One turning vector, and how many ticks it has turned
The counts run from 0 to 445.
[-11  -6   8  -3  -2   3  -6  10  27 -33 -10  15  -6   1 -17  -6 -18   1
   9  22   3   0 -17 -22 -11   4  26   4  13  15  -7  -2   6]	378
[-28  -1  -4   4  -7   0   3  -5   4   4  -6  -6  -3 -11  -4 -32  -5  -6
  18 -10   0  15 -14 -23  -4 -14  14  10   6 -23 -22 -17  10]	19
[-17 -10  16  -2 -13  -5  17 -14   1   0  12  13 -15  12  13   2  -8   0
  -4  25 -19   5  -8  -1  22   5  -6   2  22  17  -8  -8 -18]	444
[-15  24  14   7  26 -12  13 -10  -3   9  13  14  -2  -3  -6  13  -5  -2
   7 -11  -9  26 -30   7 -14  -2 -18   4  -1 -17  -5  -8  -1]	358
[ -5 -12   3 -14  18  -5  12   6  18  -1   1 -18  -7  -8 -29  22   7  18
 -17   6 -11  14 -21  12   9   5  10  12 -11   6  -1   1 -10]	68
[-21  15  -2 -15 -21  -5  22 -14  -4   7  12  -8  -2  18   2   5 -13  12
   7   0 -13   5   5  -7  23  22   5  -6  -4  12   9 -18 -16]	255
[  2   5   8  -1  -5   4  -1 -16 -12 -13  -6  -8  29  -6  17 -20  -9   5
   3   9 -15  12 -26  21 -10   5  18  20  21 -17  -2 -15  -7]	263
[ -7   6   4 -13   3  16  10 -24 -18   3 -19  24 -10  29  -1   8 -14  -6
   5 -12  -4  -5   1   5  -1  -8 -18  30  -9 -20  -1 -17  -6]	300
[ -5  -7  -3 -26 -10   5  -1  20   2 -24 -12  26 -10  10 -15  -4 -22   2
  -4  -5  12 -12  11  -9   4   0  14  11   7  25 -18   8  16]	156
[ -6  -2  12 -22   5  10   7 -13  -4   4  -8  29 -15  16  -1  15 -15   8
  -4   4 -11 -22   8   1   2 -10 -15  15 -14 -14  -1 -26  11]	301
[  8  -7  -5  -2  -3   6   0  -6 -15  -7 -16  25  -8   6   3   0 -11  16
  20   5 -23  -9  -8  12  -1   1  17  10  17 -17  -5 -18  28]	298
[ 15 -16   0  -2   4  16   5  12  25 -18  -3  27  -8  -7 -24  -7   1 -13
  -1   4 -15  20  -2   0   2   5   5  14  -9 -25  -2   7  21]	395
[-18  17  -4  -2   8   1  14 -10 -14  15   8  17   9   6  24  -1 -13  18
   6  12 -17   8 -25   9  -7   6 -12   2  21 -10   5 -24   6]	295
[ -7  -6   4 -21   1  -6  20   4  30   4   1  30 -15  -8  -8   8   4   7
  -4  15  10  -5  13 -21  10   5 -13  13 -17  -8  -2  -8 -21]	61
[ -5  19   4 -30 -18   6  18   8  18 -13  24  17   0  11  -3   5  -8   8
 -10   6   2  10  20  -1   4  21  -6  -2   3   3  15  -9 -10]	221
[-12  20  11 -21  10  -5   9  -7   7 -18   1   0  -6  19  -1  -6 -27 -12
  -1  11  23   7  15   1   5  -3  -9   8   0  26 -11   6 -25]	158
[-23   9  12  -4  13   4  17   4  12   2  -2  -8  -7   5 -18  -1 -13  -5
 -20 -10 -10  10 -39  -3   3  17 -15   6  -2   0  10  -4 -27]	38
[-18  -8  -1   5  10  -7  14  -4 -21  12  11  30  -7   7   6   4 -12  -7
  10  14  -9  15 -13  -8  24   9  -5 -12  23  15  -5   1  -6]	106
[-19  16  16 -22  -7   2  16 -18  -2  -1  19 -39   1  12  -5   4 -12   3
 -15 -16  -8   7 -15  11   5   3  -9  10   3  -5  -3 -16 -17]	227
[  3  12 -29  -7   9  -8  -3   9  -9  -1 -18   5   3   3  -3  -8   4  36
  -4  -2  14  -2  -9 -16  10  -5  23  11 -16 -10   7 -14  15]	276
[-25   4  22  -4  20 -19  12 -15  14  12  17 -14  -2 -13 -15   4   4 -10
   0  -4  -5  23 -17   3  -8 -12 -12  -1  -8 -16 -19  -7 -11]	387
[  4   0   1  11  21  17  -3   2   0  -8  -9  29 -15  14 -21  -6  -9 -14
  11 -11  -6  24 -15   4  -9  -4  -9  17  -6 -20   0   4  12]	362
[  2   5 -12  -8  -6  17  -5  -2 -20 -12   6  30   0  14  19   3  -7  18
   3   7   0   9 -14  -4  10   3  11  11  20 -24   4 -25  10]	265
[  0   4  14   8  15 -10   2   1   6  -9  -1  13  -9   0  -7  -4  -6   0
  10  10 -36   8 -32   2  -8   4  17  -5   0  -3  -9   0  39]	360
[ -5   1  11 -17   3   1   3 -20   0  -3 -33  -5  10  -6  -3 -20 -12  -9
  17   8 -13 -12  15  10 -11 -14  13  22 -20  -2 -16 -14   6]	303
[-22   1   8 -11   1   2   1  -3  32 -12  26  19 -20  13 -11  15  -1  10
   5  32   2  17   4 -13  -2  -9   0   4  -2   4   1 -13 -13]	381
[ -4   3   7   4  12  10  -5   5   2  -3 -20   5  -7 -23  -3 -12  -4   2
   3 -20   7  21 -23  -4   5 -12  17  33 -12 -16 -19 -17  -6]	53
[ -1  14  26  -2  20 -10  -1   7   4   2  18  21 -12  -5 -13  15  -7  15
  -1   0 -25  16 -23  15 -17  -1  -6   4  -6 -10  -8 -11  25]	359
[-19   0  27 -18   2   3  15   9  10   9  17  -2 -20 -25  -1   9   4   9
 -10   0 -11   4  -3   2   1 -15  -6  15  -6 -23 -23 -27  -9]	50
[ -2  29   3 -25  11  -9  20 -14  -1   6  14   5   4  -7  -3 -14  -3 -10
  -4 -18  12  21  15  -8  16   1 -13   8 -13 -18 -17  -3  -2]	209
[  0  20  11 -24  13 -11  19 -13   0   2  24  -4  10  -1  -1 -22  -1 -27
  -2   9  -5  18  20  16   2  -5 -18   2  -8  -1 -13   7   5]	176
[-18 -17   8   3  -9  -9   6 -33  15 -10   7 -15  -4  -1 -26  -6   9 -14
  19  19 -11  26   5   3   3  -7  13   1   8  -5 -12  -3  -9]	383
[ -2  13   0 -15 -11 -13  10 -20  -6   1 -17  -6  22 -14  -3 -31   2  -2
   9 -16  -6   4   8 -18  14   6  23   9 -20 -14 -16  -7  12]	241
[-10  16  -4  15   9   4   0 -10 -20  12  -7  23  -5  18   4  -8 -23  -1
  21  -5  -9  15 -29  -3  -7  -3  -1   4  18 -11  -1 -13  11]	328
[ 10  -6  -4   7   9  11  -4   8  10 -14  -4  31 -19   7 -13  -7   1   5
   0  -2   0  11 -23 -32  10  -3  11  19 -15 -18   2  -5  18]	25
[  1  -1  -7  -1  -4  -4  12   6  14  -6 -13 -22 -17  -8 -34   6   9  12
   6 -12  -8  25 -12   9   3  11  18  13  -8  -8  -3   5  -9]	35
[  3   4 -10 -19 -28   1   9  -7  -2 -10 -14  10   4   3 -24   7  -7   5
  15 -16   2  20  10   1   9  23  16   6  -2  -6  15  -4 -20]	253
[-21   9 -10 -17   7 -26  10  -8  -2   4  26 -24  -4  11  -1   2 -11   4
 -24  12   5   6 -15 -14  11 -14  -7 -10  26  11 -16   3   7]	164
[-31   0 -15 -16  -3  16   8  -9 -24   8  -7 -24  19  11  -9 -18 -10  -2
   4 -16  -4   6 -19   0   6   1  18   7   7  -3   7 -18  -5]	259
